In the rows, zero is written as 128.
One turn moves every row onto another: examples first, then more rows asked
Q_140: [141 114 149 129 150 119 112 124 151 143 131 155 161 118 143 165 111 118
 145 107 141]
Q_926: [135 131 147 118 115 128 120 129 133 128 133 132  65 150 166 152 108 127
 147 139 104]
Q_36: [139 123 122 139 123 183 158  88 100 110 126 113 121 131 167 133 140 134
 136 127 149]
Q_372: [119 106 144 121 121 172 149  89 116 110 115 121 132 141 176 139 122 132
 135 119 149]
Q_564: [137 156 132  98 119 117 138 109 103  85 115 106 117 123 155 135 107 142
 147 126 131]
Q_422: [157 140 123 161 148 127 122  84 117 127 134 106 153 108 132 140 123 142
 126  93 100]
Q_178: [140 122 128 104 163 134 138 117 139 153 180 152 103 146 130 131 133 104
 158 136 119]
Q_199: [117 144 155 140 146 102 128 142 131 151 133 132 146 127 142 118 144 168
 150 112 156]
Q_953: [162 112 114 144 143 139 132 126  79 144 115 139 147 122 161 129 152 149
 151  91 120]
Q_81: [123 117 112 137  91 122 126  91 127 143 143 121  99 128 153 118 147 100
 119 148 108]
Q_902: [122 142 170 154 163 137 130 104 129 151 173 128 112 157 131 118 140 145
 164 119 130]
Q_239: [151 141 138 127 116 125 118 121 112 135 141 146  68 139 175 169 137 113
 142 129 104]
Q_160: [121 126 106  99 152 137 118 127 125 134 171 144 114 133 116 110 146 127
 168 142 123]
Q_838: [140 140 142 132 140 116 126 158 132 164 150 155 143 127 136 117 138 158
 133 110 156]
Q_348: [155 130 125 129 146 105 133 108 124 114 124 120 160 115 141 140 132 159
 128  82  96]
Q_25: [147 137 154 134 131  87 136 142 144 159 126 130 147 138 148 107 143 150
 135 128 147]
Q_835: [130 120 112 133  96 119 128  88 137 156 151 127 100 149 146 114 141 113
 123 152 103]
Q_762: [167 120 130 139 143 106 112  91 126 118 123 109 161 110 146 152 128 133
 119 101 104]
Q_504: [121 140 165 151 170 139 126 106 128 140 169 126  97 156 145 113 144 146
 156 140 121]
Q_13: [135 154 123  96 118 127 145 113 119  85 113 110  98 125 152 134 119 149
 143 135 126]
Q_204: [129 124 139 137 106 139 122 108 130 127 143 113  61 157 161 158 133 127
 140 121 117]
Q_120: [131 135 118 120 112 155 156  72 104 115 116 110 139 139 161 146 137 137
 117 125 143]
Q_41: [151 126 153 126 141 129 105 123 163 149 135 164 159 119 140 155 117 121
 151 124 136]
Q_256: [138 133 113 109 144 130 123 110 122 155 180 162 124 143 126 109 150 104
 158 133 109]
Q_697: [165 118 109 132 141 146 133 130  78 127 126 131 141 117 171 136 160 140
 135  92 124]

Q_762 goes to Q_36
Q_204 goes to Q_178
Where do these go?
Q_697 goes to Q_13
Q_25 goes to Q_422
Q_41 goes to Q_953

One turn moves every row onto another: examples first, then more rows asked
Q_800: [159  86 146 128 121 103 111 123 137 107 140 102 147 142 141 117 148 116
 128 148 134 164 150 140 116 136 115  98 154  91 126 130]
Q_18: [151 150 116 123 120 142 129 123 115 136 128 146 103  89 116 102 143 133
 120 147 141 124  93 157 166 106 121 139 123 142 124 105]
Q_796: [133 138 114 124  96  97 145 168 157 122 105 146 115 112 109 136 129 122
 134 101 117 109 118 131  97 121 150 166 137 106 125 122]
Q_687: [133 153 140 127 127  69 117 158 159 116  98 137 125 118 109 123 150 107
 136 134 113 121 119 122 117 127 134 165 143 114 130 119]
Q_491: [137 113 123 131 123 123 158 127 114 119 170 120 142 155 124 138 136 122
 152 117 138 167 170 145 107 130 114 115 125  97 119 120]
Q_71: [148 128 133 150  97 126 106 110 137 138 121 140 117 106 143 122 103 153
 122 113 140 148  76 125 152 112 144 141 105 116  90  96]
Q_542: [154 133 115 122 100 157 130 160 130 131 142 146 129 100 109 115 139 123
 122 169 117 130 106 124 153  99 132 147 132 142 121  99]
Q_684: [139 138 128 138 106 149 131 158 127 157 106 144 109 127 125 105 141 146
 114 147 128 118  72 130 157 102 110 129 119 134 124 110]
Q_963: [161  89 131 126 139 113 143 113 111 119 136 119 157 162 144 103 129 110
 126 144 121 145 154 128 104 127 120 105 148 107 129 131]
Q_522: [138 107 144 113 129 137 144 111 130 121 142 100 133 148 142 131 114 108
 131 133 158 126 160 135  92 126 116 110 134 118 138 165]
Q_658: [119 157 126 117 128 109 135 161 156 121  88 117 133 142 107 137 122 114
 117 118 110 113 121 139  94 121 135 156 145 112 137 102]
Q_428: [140  85 115 128 122 118  98 172 141 148 109 158 111 127 141 161 125 123
 127 149 127 158 107 113 151 149 133 135 115 148  99 114]
Q_612: [124  90 152 114 129 128 147 134  91 121 147 115 152 153 102 121 144 130
 145 118 149 140 147 131 102 148 136 110 135  96 135 137]
Q_849: [155  92 135 119 133 140 149 118 129 123 127 109 135 170 151 124 107 107
 138 136 142 143 168 133  99 127 121 113 123 116 126 154]
Q_516: [155  96 148 129 115 104 127 129 119 114 157 126 150 148 131 119 135 130
 132 135 133 148 151 134  92 129 104 105 161  98 106 142]
Q_720: [134 158 123 110 123 102 137 142 127 146  98 141 121 111 113 144 142 124
 129 103  81 123 115 146 120 128 159 149 137 138 118 102]
Q_51: [125 160 115 123  95 110 127 142 155 148 102 138 132 118 116 139 110 137
 115 114 115 128 105 127 120 126 170 171 126 112 104 110]
Q_396: [135 106 135 162  99 101 101 107 154 118 125 152 106 104 143 119 114 139
 141  88 157 153 102 122 142 126 141 122 106 107 113 103]
Q_287: [138 134 150 145 114 107  87 106 166 114 119 122  94 104 147 126 121 119
 152 114 164 159 129 115 152 121 138 148  99 125 110 125]
Q_184: [135 114  98 117 136 108 110 154 117 161  98 151  87 115 141 139 154 131
 116 145 131 146 111 139 163 143 124 136 127 152 107 127]
Q_277: [137  84 144 109 145 123 148 109  85 114 145 100 148 140 128 124 128 118
 136 118 154 138 142 124 103 142 143 113 130 110 142 134]
Q_957: [120 145 118 113 126  99 125 143 158 149  82 143 102 108 114 159 124 120
 117 130 129 113 116 158 115 137 147 159 124 122 101 133]
Q_312: [154 100 146 107 109 152 132 140 144 111 135  89 126 147 135 132 131 109
 144 144 153 140 157 150 110 128 120 117 130 108 142 162]
Q_790: [116 149 129 118  99 101 142 137 153 132 105 132 153 122 111 141 131 114
 121 124 114 104 110 132  91 126 142 163 122 100 101  98]
Q_7: [141  69 146 109 131 123 132 134 103 105 133  92 145 139 118 133 149 117
 149 125 143 151 136 137 117 153 150 116 126  91 141 133]
Q_617: [153 113 128 127 126 124 158 133 137 101 153 100 143 148 122 140 139 101
 153 130 131 160 155 164 114 128 117 120 119  88 142 109]
Q_553: [149  90 139 129 144  95 134 114 118 122 142 111 143 149 150 125 132 114
 119 140 138 145 154 129  93 131 104  95 151 106 122 136]
Q_731: [123 133 135 139 120 109 103  83 139 131 113 140 112  83 119 129 117 134
 124 117 152 133  94 150 148 129 161 137 108 112  99 110]
Q_759: [102 125 100 130 116 122 116 157 137 177  92 143 110 141 137 143 145 137
 116 127 122 146 108 111 160 143 148 137 116 136 117 126]
Q_946: [113 122 124 122 128 143 119 129 114 165 100 134  88 117 141 145 155 131
 140 107 115 141 115 129 165 136 151 114 107 162 125 128]
Q_610: [139  97 154 121 113 148 134 130 126 122 151 116 128 161 132 133 119 126
 149 125 162 140 155 141 103 134 108 105 127 113 124 168]
Q_148: [112 112 140 149 107 138  99 105 149 140 130 136 132  93 113 129 124 131
 126 139 149 155 115 113 160 120 168 123 101 114 104  86]
Q_754: [150 146 163 123 114 143 117 127 128 146  97 134 101 102 123 105 141 138
 121 129 112 102  91 146 135 100 122 112 135 147 120 122]
Q_165: [151 140 142 143 116 105 101  97 148 140 111 142 101 103 154 143 115 135
 133  97 112 154 111 147 141 121 138 119 113 138  89 100]
Q_205: [148 100 122 134 141 137 169 103 115 116 148 111 148 162 137 124 119 103
 147 127 132 148 158 138 111 120 126 111 111 103 134 124]
Q_340: [152 132 160 120 120 125 123 151 115 110 111 119 107  97 106  90 159 125
 142 144 141 109  94 116 141 101 128 157 129 124 136 120]
Q_808: [118 134 150 124 113 126 124 163 175 141  91 146 130 121  92 150 107 116
 120 144 132 114 110 139 108 128 146 146 113 114 113 102]
Q_911: [152 139 130 124 113 162 134 147 119 111 125 106 119 114 120  98 136 129
 120 141 121 106  92 129 128  82 113 144 147 130 139 114]
Q_415: [129 118 131 149  90 126  98  84 145 127 141 136 135 111 160 121 119 130
 130 121 152 150 103 118 152 123 126 122  98 121  93  97]
Q_982: [143  77 147 118 142 128 151 111 101 119 122 104 153 157 127 116 120 114
 136 128 136 130 146 125  94 132 145 114 128  98 129 139]
Q_221: [121 114 133 154 121 119  88  87 147 120 120 106 115 113 154 130 111 135
 126 102 149 167 122 113 142 118 149 123 117 111 101  98]
Q_729: [152 110 122 121 147 118 170 121 105 115 158 107 141 149 137 134 127 107
 139 125 140 149 158 145 102 124 105 115 123 109 136 113]
Q_548: [147 132 132 103  94 155 130 157 114 137 116 135 133 127 128  94 150 128
 115 157 135 102  94 122 135 112 101 139 130 146 128 112]
Q_443: [104  95 105 116 117 121 118 153 123 161 100 132 113 144 157 159 149 123
 135 122 141 151 124 106 144 159 131 138  94 140 100 115]
Q_327: [145 139 136 131  95 142 138 158 136 128 117 146 103 111 112  76 151 135
 124 130 146 110 106 130 138  95 110 127 135 125 147 109]
Q_286: [123 112 113 144 140 108 120 155 132 130 117 130  85 123 145 147 164 110
 164 124 138 160 121 111 170 133 123 144  92 138 130 123]
Q_679: [115  91  96 133 111 114 116 161 128 153 108 144  83 122 150 129 161 134
 136 110 141 157 133 100 156 139 143 129 119 135 123 131]
Q_663: [117  86 102 138 142 127 103 149 116 136 108 123 101 147 161 151 139 123
 135 113 130 163 106 107 160 145 126 122 116 146 126 122]

Q_957 goes to Q_184
Q_516 goes to Q_491
Q_148 goes to Q_808
Where do these go?
Q_684 goes to Q_71
Q_720 goes to Q_946
Q_415 goes to Q_790
Q_287 goes to Q_687
Q_277 goes to Q_522
Q_7 goes to Q_312
Q_911 goes to Q_221
Q_849 goes to Q_963
Q_327 goes to Q_396

One turn moves every row onto another: examples first, then more rows asked
Q_273: [147 164 114 100 126 165 105 153 132 101 141 146 132 142  80 122 128 105
 114 146 147 100 135 100 158 157 134]
Q_493: [157 167 138 126 134 148 122 136  84  98 144 124 167 157 157 151 113 123
 133 139 116 127 116 122 128 118 152]
Q_314: [125 142 164  82 106 169 107 137  99 135  97 117 146 135 136 138  89 113
 115 108 186  98  88 115 120 116 140]
Q_502: [136 103  96 129  87 140 116 183 129  83 114 142 145 144 109 139 125 116
  91 135 149 123 126 113 152 126 123]
Q_556: [111 150 151  50 106 128 142 170 131 107 120 142 168 133 123 133 145 135
 132 151 153 118 104 104 171 105 138]
Q_733: [139 139 147  92  95 137 131 162 104 101 107 126 146 114 138 132 136 138
 149 157 123 124 127 118 182  91 146]
Q_893: [155 136 137  77 101 156  99 152 110 136 141 134 121 179  93 118 167 114
 106 151 153 127 145 142 152 139 158]
Q_272: [139  90 102 132  98 151 109 150  97 103 123 124 154 136 125 141 114 144
 128 148 154 129 115 101 155 126 154]
Q_691: [114 152 115  94 108 159 124 154  80 112 149 106 130 180 102 136 153  77
 148 145 136 124  87 120 160 118 131]
Q_667: [126 150 149  81 114 144  93 136  80  79 108  98 167 147 111 124 150 124
 119 128 144 110  98 140  91 117 149]
Q_187: [133 118 125  76  93 159 122 159 120 104 153  85 144 122 128 113 128  76
 105 124 126 114 122 149 151 140 111]
Q_138: [107 157 113  88 119 132 107 167  77 100 116 104 173 118 108 143 130  98
 102 145 144  96 104 107 150 157 110]
Q_797: [134 160 137  81 129 157 116 142 102 145 162 129 142 123 108 131 111 115
  91 157 161 108 122 164 153 129 145]
Q_682: [122 127 148 123  84 153 133 169  94 127 130 120 166 166 152 150 111  97
 127 142 135 153  85 163 120 139 139]
Q_458: [150 136 129  70  99 172 106 147 103  94 127 139 198 149 115 154 157 116
 119 119 130 135  97 130 147  81 142]
Q_220: [145 113 131  92 125 123 142 153 127 102 146 108 158 141 119 160 131 153
 129 127 164 130 141 120 164 146 149]
Q_986: [145 119 151  57  86 154 116 128 124 105  90 108 145 133 112 116 129  94
 100 114 156 112 113 140 178 115 138]
Q_634: [123 144 138 132  71 169 116 148  80 137  87 132 129 153 128 152 142  90
 136 128 160 121 118 111 120 112 112]
Q_852: [134 149 152 112  91 158 130 150 119 157 135 151 146 167 122 146 145  73
 129 143 154 132 110 118 165 174 121]
Q_994: [ 78 137 163 101  73 162 112 135 126 122 125 135 165 143 138 141  97 129
 118 114 133  98 104 127 134 114 137]
Q_34: [149 157 149 113 130 164 118 174  98 123  90 143 133 164  98 148 157 124
 125 123 160 127  80  89 125 127 121]
Q_60: [115 140 145  99  56 170 111 151 101 108  70 140 151 165 131 147 150 125
  83 127 129 127 132 120 127 128 132]
Q_916: [143 152 147  92  97 131 123 169 120 119  93 115 188 124 122 134 147  79
 146 125 118 117  80 135 138 161 127]
Q_240: [100 113 114 101  90 161 141 123 109 118 106 126 153 169 104 140 130  84
 131 146 143 115 125 125 180 124 108]
Q_434: [122 147 133  99  46 146 115 139 118  99 107 111 141 116  93 131 137 112
 110 112 149 116  97 150 145 104 163]
Q_483: [136 156 144 120 114 157  99 143  91 121 124 124 139 150 100 139 133  87
 103  95 164  92 122 127  98 168 122]
Q_868: [150 109 147 107  86 144 137 167  72 127 110 112 175 154 155 147 138 125
 133 105 146 152 106 142 135 129 160]
Q_368: [140 158 144 106 127 161 111 148  85 113 149 118 155 163  95 131 127 101
 101  96 153 110 125 141 106 176 128]
Q_361: [134 186 177  57 114 145 136 153 116 138 128 127 133 135 121 133 120  83
 122 122 153 100 107 142 152 148 139]
Q_242: [133 117 138 109 110 129  95 173 123 103 104 118 147 182 100 121 105 106
 133 119 129 101  84 110 128 169 138]
Q_19: [171 157 168 111 121 132 102 137 103  97 140 106 164 123 130 143 155 152
 123 138 152 131 117 114 151 118 155]
Q_639: [121 128 142 107 109 146 136 157  95 112 133 138 173 137  92 159 134 152
 100 135 144 135 114 131 157  84  98]
Q_123: [145 150 120  87 117 155 102 134 126  98 119 133 122 148  80 119 133  84
  97 143 146  91 131 112 164 156 131]
Q_812: [139 119 141 108  77 150 138 180 115 126 126 102 129 149 115 134 115 152
 110 156 153 135 131 145 115  96 122]
Q_446: [161 163 143 114 114 158 112 159 112 134 128 160 155 111 112 140 145  98
 106 106 140 104 135 161 114 120 129]
Q_706: [160 154 147 115  89 164 123 170 119 149 152 152 149 149 121 144 137  89
 118 131 153 150 111 125 158 179 130]
Q_470: [126 150 156  84  84 116 102 204  89 120 118 114 123 156 127 134 127 105
 116 149 143 128 100 103 170 152 124]
Q_257: [131 134 137 102 130 163 121 152 128 151 142 175 162 190 110 144 144 111
 136 119 142 109 133 130 129 139 145]
Q_566: [168 132 109 109 103 131 151 166 104  94 134 122 144 161 146 158 134 116
 132 120 119 143 154 132 131 137 148]
Q_15: [146 122 118  74  90 183 113 162 124 112 131 103 167 170 136 135 115 123
 134 142 141 122 106 138 105  98 167]
Q_343: [148 124 166  85 127 165 131 169 142 128 104 125 161 116 135 132 114 126
  95 114 152 111 100 116 125 151 102]
Q_315: [124 129 142  87 133 143 127 143  74  81 102 104 176 146 127 132 120 141
 125 108 124  96 129 138 131 106 148]
Q_975: [140 199 177  60 118 149 140 163 115 124 140 128 138 144 108 120 141 101
 135 129 136 111 128 140 147 146 136]
Q_246: [ 93 142 110  81  82 159 149 136 105 124  94 127 164 163 105 156 115 126
 104 149 159 124  93 133 159 129 164]

Q_556 goes to Q_502
Q_19 goes to Q_220
Q_812 goes to Q_15
Where do these go?
Q_138 goes to Q_470
Q_483 goes to Q_361
Q_868 goes to Q_315
Q_368 goes to Q_975
Q_240 goes to Q_634
Q_246 goes to Q_60
Q_343 goes to Q_187
Q_797 goes to Q_893

